(in the rows, 128 means zero)
The same turns and mirrors carry the whole set onto itself, and each row onto the other rows of its family. Which rows share a family with each named row? Give them in list order.
These 30 rows form 5 families of 6 rows each.
j_834: [142 138 161 106 140 137 139 123 124  97 128  93  92 118 139 160 129 164]
j_410: [112 100 145 139 110 132 109  88 119 106 168  97 120  79 111 155 100 113]
j_839: [114 104 148 124 110 141 109  92 123 104 162 111 120  65 125 158 101 109]
j_295: [118  98 142 141 118 129  96  86 115  99 160 107 106  82 126 155 103 112]
j_788: [151 142 104 124 115 126 121 120 125 122 109 102 121 124 144 106 122 112]
j_941: [114 111 139 168 156 117 122 149 139 130 160 131 111 111 112 137 124 101]
j_61: [137 143 109 124 119 123 115 111 137 144 100 117 127 116 138 110 116 114]
j_515: [123  97 150 129 116 135 108  89 124  92 168 106 113  85 117 142 112  95]
j_153: [125 111 106 112 141 137 147 115 120 142 124 102 168 118 114 183 107 111]
j_477: [137 108 128  96 158 118 158 111 159 116 148 139 102 126 136 158  78 135]
j_753: [117 113 128 159 158 108 135 158 127 118 155 114 108 117 106 134 119  97]
j_867: [ 95 128 144 166 153 118 125 148 132 129 153 121 116 108 106 134 121 106]
j_103: [108 111 138 162 160 110 118 152 139 130 155 118 118 109 112 149 127  95]
j_437: [137 148 101 125 115 137 124 102 133 124 104 115 128 122 146 118 127 107]
j_377: [126  92 133 103 154 109 164 123 160 118 149 135 105 131 137 152  89 139]
j_163: [133  97 126 106 146 107 158 106 160 133 154 145  99 137 125 156  96 141]
j_776: [126 106 113 105 126 141 147 109 106 153 124 107 163 111 117 173 101 114]
j_747: [128 123 167 109 151 136 139 118 119 107 131  81  96 120 144 162 132 164]
j_303: [139 150 109 120 117 132 130 113 135 131 105 111 127 120 144 116 136 108]
j_54: [133 140 162 111 147 138 138 124 119  97 129  99  97 121 131 159 130 164]
j_481: [128 137 172  98 140 155 135 130 129 102 134  94 106 110 141 152 133 153]
j_633: [122 105 110 116 124 133 151 100 112 158 133 106 157 113 110 184 116 131]
j_949: [123 110 116 110 133 143 152 111 105 159 122  94 159 109 122 173  99 122]
j_977: [112 110 143 136 116 128 113  86 124 111 169  98 113  76 116 155  89 114]
j_161: [141 136 109 123 106 110 132 115 133 142 106 110 126 116 152 115 122 107]
j_682: [135 127 178  98 136 128 141 128 118 116 131  95  94 115 143 166 132 156]
j_441: [140 101 113 113 138 144 148 112 110 146 127 108 165 128 109 168 121 117]
j_493: [113 125 137 173 145 126 135 159 127 120 154 121 114  98 109 136 115 111]
j_674: [128  89 132  94 155 104 150 114 162 121 143 133 106 134 137 147  90 139]
j_676: [133 101 134 107 138 129 167 111 164 116 154 137 107 131 130 149  82 149]

The rest of the family of j_633: j_839, j_788, j_753, j_163, j_481
The rest of the family of j_682: j_515, j_161, j_441, j_493, j_676
The rest of the family of j_103: j_437, j_54, j_949, j_977, j_674

The same turns and mirrors carry the whole set onto itself, and each row onto the other rows of its family. Which rows share a family with each named row? Give them in list order.
These 16 rows form 4 families of 4 rows each.
j_184: [102 150  96 142 145 146 158 137 156 175 179 115]
j_33: [112 118 109 139 119 106  97 119 117 119 171 139]
j_798: [122 156 104 125 142 151 146 146 154 185 160 112]
j_841: [123 147 102 125 138 108 159  97 140 185 167 112]
j_112: [104 118 100 147 140 104 113 121 114 107 140 136]
j_488: [ 91 123 110 173 135 120 124 161 116 135 155 143]
j_353: [128 148 124 111 138 115 142  96 138 179 152 114]
j_903: [104 113 119 162 151 128 118 154 122 126 150 153]
j_413: [ 94 142 112 155 147 116 110 155 113 120 160 140]
j_233: [139 141 117 127 140 134 159 104 148 182 150 111]
j_272: [112 154  98 131 146 131 148 127 146 190 188 114]
j_784: [115 117  98 132 130 105  93 110 114 124 144 139]
j_12: [119 149 111 114 117 122 143 111 141 189 150 100]
j_613: [ 82 119 118 150 126 119 104 157 115 134 147 144]
j_611: [106 154  85 139 164 136 162 128 148 181 155 111]
j_234: [ 98 100 112 149 123 118 103 113 119 125 140 145]

The rest of the family of j_784: j_184, j_488, j_353
The rest of the family of j_413: j_798, j_841, j_234

